<32>: [138 157 134  89 134  88  91 108  98  87  88 137 136 145  86  87 147 117
 161 162  88  85 108  88 153 161 107 154 134 163 136]
<46>: [138 157 134  89 134  88  91 146  98  87  88 137 136 145  86  87 147 117
 161 162 138 142 140 139 105  96 147 101  78  95 103]
<33>: [113 160 113  86 112 118 123 148  81  80  81 111 112 135  78  79 157 101
 166 166  85  79 138  84 160 165  90 159 146 167 115]
loc: [95]
<46>, 29
after: [107]
[154]

<29>: [128 128 129 127 130 138 128 128 127 128]
<109>: [128 128 129 127 130 153 163 129 128 128]
<11>: [128 128 129 127 139 153 163 136 128 126]
loc: [138]
<29>, 5
loc: [126]
<11>, 9
next: [129 128]
[128]
next: [163 136]
[128]
asked: [128 128 129 127 130 153 163 129 128 128]
<109>

<62>: [114 139 137 143 115 126 119 125 111 112]
<127>: [138 113 113 142 140 140 128 135 141 140]
<37>: [139 132 134 114 137 139 110 116 140 140]
<13>: [114 126 137 143 115 115 119 125 111 112]
<147>: [116 133 130 135 116 116 142 136 113 114]
<148>: [124 117 117 138 125 124 148 141 125 124]
next: [126 119 125]
[111]
asked: [139 137 143 115 126 119 125 111]
<62>
asked: [114 139 137 143 115 126 119 125 111 112]
<62>
asked: [114 139 137 143 115 126 119 125 111]
<62>
next: [148 141 125]
[124]
next: [140 128]
[135]

<117>: [ 92 131 115 119  86]
<16>: [106 115 131 119  86]
<24>: [106 136 110 115  96]
next: [131 115 119]
[86]
after: [110]
[115]

<53>: [127 120 158 134 156]
<144>: [166 136 158  99 134]
<74>: [105 126 120 153 162]
<61>: [139 127 126 117 107]
<82>: [113 122 138 153 139]
<187>: [126 162 126 120 153]
<113>: [119 148 125 133 132]
<34>: [139 127 119 141 128]
<57>: [142 116 160 112  83]
after: [148]
[125]
asked: [105 126 120 153 162]
<74>
asked: [126 120 153 162]
<74>
next: [127 119]
[141]
next: [158 134]
[156]
asked: [116 160]
<57>

<151>: [151 101 117 158  94]
<178>: [130 119 129 163 121]
<118>: [105 138 151 143  89]
<87>: [182 157 173 115 150]
<154>: [136 134 136 118 136]
<60>: [151 101 125 158 166]
<179>: [162 105 135 151 103]
<158>: [148 132 150 127 143]
after: [130]
[119]
after: [162]
[105]
loc: [135]
<179>, 2
loc: [119]
<178>, 1
loc: [118]
<154>, 3
next: [105 135 151]
[103]

<86>: [106 153 147 103  95 108 154 105 159 158 103 123 157 152 100 106 120 153
 152 127 129  98  94 150 155 153 154 105  98]
<155>: [156 152 124 156 157 153 111 153  89  93 150 118 108 106 152 156 124 105
 106 145 125 161 159 106 107 100 108 151 163]
<59>: [114 121 171 121 139 119 120 119 127 132 126  75 118 119 118 118 102 119
 117 177  88 140 138 124 117 137 119 134 138]
<79>: [151 119 165 152 137 149 120 150  92  89 126  83 122 121 154 150 100 120
 121 175  93 136 139 122 118 100 119 127 136]
<149>: [114 121 161 121 139 119 120 119 127 132 126  75 118 119 118 118 102 119
 117 177  88 140 138 142 117 137 119 134 138]
<175>: [104 111 133 100 145 106 115 102 164 169 143 123 108 105  96  99 126 100
 105 126 115 150 149 109 103 165 108 153 148]
<104>: [109 144 170 113 111 109 144 110 145 148 112  77 141 142 108 106  95 144
 145 168  91 108 109 142 146 145 144 111 112]
<123>: [111 105 155 115 152 116 108 116 145 146 145  90 101 104 112 115 108 102
 103 160  96 153 153 105 102 148 108 152 154]
<157>: [154 134 158 151 119 149 134 149  88  87 115  93 141 142 154 148 111 139
 140 166 115 115 110 132 139  95 138 109 116]
next: [108 105  96  99 126 100 105 126 115]
[150]
after: [166]
[115]
asked: [109 144 170 113 111 109 144 110 145 148 112  77 141 142 108 106  95 144
 145 168  91 108 109 142 146 145 144 111 112]
<104>

